In the data rows, the value 500 means zero.
Some points, each followed by its number:
(662, 218, 523, 201, 911, 195, 600, 416, 603, 472, 481, 640, 380, 673, 499,
 462, 237, 454, 767, 353, 494, 63, 889, 565) 0
(576, 525, 499, 412, 578, 591, 545, 518, 580, 465, 460, 506, 461, 444, 527,
 577, 634, 565, 498, 562, 683, 592, 507, 497) 1
(687, 520, 513, 741, 585, 402, 684, 535, 610, 443, 514, 436, 664, 331, 428,
 480, 840, 544, 652, 365, 499, 775, 469, 465) 2
(493, 495, 286, 408, 783, 275, 443, 384, 399, 374, 432, 441, 515, 445, 410,
 493, 255, 371, 728, 362, 418, 560, 716, 541) 3
(636, 249, 519, 97, 855, 177, 558, 377, 555, 390, 475, 732, 443, 654, 506,
 428, 278, 463, 756, 115, 422, 144, 918, 538) 4
(472, 535, 596, 555, 481, 608, 465, 585, 419, 606, 555, 480, 482, 474, 522,
 646, 432, 629, 462, 600, 561, 381, 396, 503) 5
(554, 551, 393, 546, 638, 562, 408, 565, 456, 334, 418, 452, 542, 490, 403,
 531, 423, 549, 641, 461, 296, 483, 451, 528) 6
(456, 474, 423, 450, 381, 431, 540, 460, 596, 489, 470, 514, 531, 504, 502,
 371, 505, 380, 455, 343, 602, 485, 611, 440) 7
(499, 684, 403, 777, 444, 550, 450, 665, 398, 495, 455, 393, 552, 536, 510,
 616, 615, 529, 451, 471, 475, 664, 390, 538) 8
(685, 555, 249, 663, 712, 355, 499, 493, 578, 392, 419, 327, 529, 327, 327,
 393, 518, 488, 852, 309, 412, 793, 620, 506) 9
(562, 656, 583, 668, 399, 541, 650, 554, 603, 477, 562, 478, 457, 400, 529,
 576, 796, 673, 363, 514, 543, 604, 414, 533) 10
(122, 658, 354, 403, 263, 653, 311, 507, 241, 220, 322, 217, 672, 396, 530,
 536, 199, 258, 275, 791, 507, 679, 181, 381) 11
(638, 224, 518, 130, 883, 210, 623, 531, 597, 382, 477, 715, 487, 739, 513,
 388, 291, 476, 638, 448, 513, 149, 939, 560) 12
(509, 433, 494, 230, 703, 384, 579, 504, 516, 477, 497, 580, 451, 573, 481,
 512, 387, 404, 538, 460, 472, 371, 604, 474) 13
(561, 763, 371, 793, 617, 598, 393, 499, 427, 524, 464, 371, 541, 241, 406,
 583, 611, 593, 595, 503, 440, 852, 341, 406) 14
(446, 521, 348, 666, 576, 440, 547, 481, 536, 507, 509, 423, 430, 544, 455,
 399, 469, 502, 609, 472, 543, 610, 585, 442) 15
(395, 737, 404, 912, 318, 675, 358, 633, 440, 485, 266, 295, 462, 375, 439,
 552, 718, 601, 502, 522, 374, 801, 319, 425) 16
(392, 458, 721, 894, 342, 426, 498, 305, 440, 764, 747, 682, 273, 560, 602,
 442, 594, 713, 435, 456, 542, 260, 733, 546) 17
(288, 444, 392, 792, 174, 282, 549, 292, 548, 508, 703, 493, 437, 303, 471,
 202, 508, 267, 429, 210, 634, 543, 873, 521) 18
(289, 575, 668, 607, 246, 409, 405, 496, 519, 609, 488, 517, 465, 530, 442,
 454, 577, 407, 306, 721, 543, 469, 485, 535) 19
(544, 364, 650, 573, 557, 378, 606, 382, 614, 643, 629, 605, 376, 556, 556,
 473, 607, 563, 619, 406, 549, 239, 642, 505) 20
(285, 557, 413, 471, 377, 551, 325, 535, 362, 451, 467, 309, 539, 429, 434,
 439, 283, 375, 371, 549, 561, 601, 415, 432) 21
(664, 465, 781, 698, 277, 657, 594, 645, 644, 713, 647, 652, 391, 597, 592,
 573, 999, 799, 409, 511, 541, 496, 336, 552) 22
(448, 384, 664, 498, 347, 679, 401, 562, 269, 719, 571, 608, 465, 635, 610,
 624, 491, 658, 334, 576, 520, 232, 479, 407) 23
Which five points above are nearest to each new point? Their numbers follow each, nearest first.
(597, 563, 498, 793, 527, 524, 248, 489, 280, 680, 586, 558, 333, 536, 533,
 542, 375, 762, 619, 531, 290, 560, 550, 535) ~ 5 6 8 15 23
(451, 630, 308, 211, 592, 520, 336, 498, 342, 255, 225, 340, 612, 516, 524,
 517, 74, 153, 497, 590, 336, 513, 456, 457) ~ 21 3 6 11 13
(681, 453, 711, 740, 198, 689, 621, 556, 703, 695, 621, 676, 431, 496, 575,
 536, 968, 863, 409, 585, 481, 503, 350, 519) ~ 22 10 5 1 17
(572, 471, 366, 347, 652, 519, 493, 503, 531, 354, 422, 470, 426, 580, 505,
 423, 356, 383, 580, 530, 449, 493, 571, 450) ~ 13 6 15 7 3
(324, 467, 666, 401, 339, 502, 399, 535, 395, 518, 507, 506, 577, 454, 569,
 617, 407, 440, 390, 552, 523, 362, 504, 534) ~ 5 19 23 21 7
(543, 553, 538, 521, 675, 518, 381, 556, 411, 516, 421, 541, 490, 560, 509,
 639, 191, 629, 541, 604, 472, 398, 451, 505) ~ 5 6 13 1 15
(446, 565, 416, 357, 590, 638, 469, 592, 502, 388, 454, 429, 560, 487, 479,
 569, 484, 349, 575, 603, 442, 659, 326, 534) ~ 6 1 21 8 15
(531, 542, 373, 389, 665, 479, 488, 484, 544, 469, 390, 491, 557, 586, 570,
 508, 352, 471, 553, 456, 414, 523, 405, 440) ~ 6 13 15 7 1
(854, 440, 465, 156, 929, 341, 554, 540, 660, 440, 414, 505, 571, 535, 452,
 553, 509, 659, 899, 501, 408, 623, 498, 583) ~ 13 6 3 9 1
(276, 510, 510, 470, 405, 473, 303, 450, 379, 463, 360, 466, 500, 461, 463,
 414, 279, 277, 218, 454, 497, 384, 528, 525) ~ 21 7 19 5 13
(630, 427, 437, 476, 365, 641, 683, 570, 720, 355, 372, 376, 626, 442, 387,
 575, 833, 359, 586, 575, 493, 825, 188, 668) ~ 2 1 10 8 6
(533, 483, 296, 390, 721, 387, 410, 390, 377, 431, 354, 411, 596, 473, 456,
 407, 246, 414, 711, 338, 409, 612, 621, 487) ~ 3 6 15 13 9
(520, 570, 216, 381, 456, 513, 577, 317, 621, 304, 384, 433, 572, 352, 486,
 290, 494, 197, 561, 225, 585, 698, 641, 582) ~ 7 15 3 9 1
(432, 420, 612, 399, 384, 543, 447, 520, 400, 740, 848, 601, 495, 651, 661,
 580, 452, 644, 319, 489, 520, 196, 520, 520) ~ 23 5 20 17 19
(543, 341, 726, 208, 392, 487, 655, 524, 686, 609, 586, 705, 502, 744, 641,
 664, 692, 585, 317, 705, 589, 149, 392, 591) ~ 23 20 5 1 13
(444, 488, 531, 569, 487, 708, 388, 608, 413, 513, 506, 523, 477, 527, 607,
 656, 378, 607, 376, 621, 381, 451, 396, 519) ~ 5 23 6 8 1
(744, 553, 580, 593, 521, 619, 649, 573, 709, 514, 483, 461, 554, 473, 423,
 543, 928, 584, 697, 643, 431, 851, 278, 519) ~ 2 10 1 14 8
(354, 403, 775, 935, 338, 416, 472, 460, 455, 832, 760, 585, 310, 537, 503,
 456, 665, 755, 466, 298, 503, 269, 699, 490) ~ 17 20 23 22 5
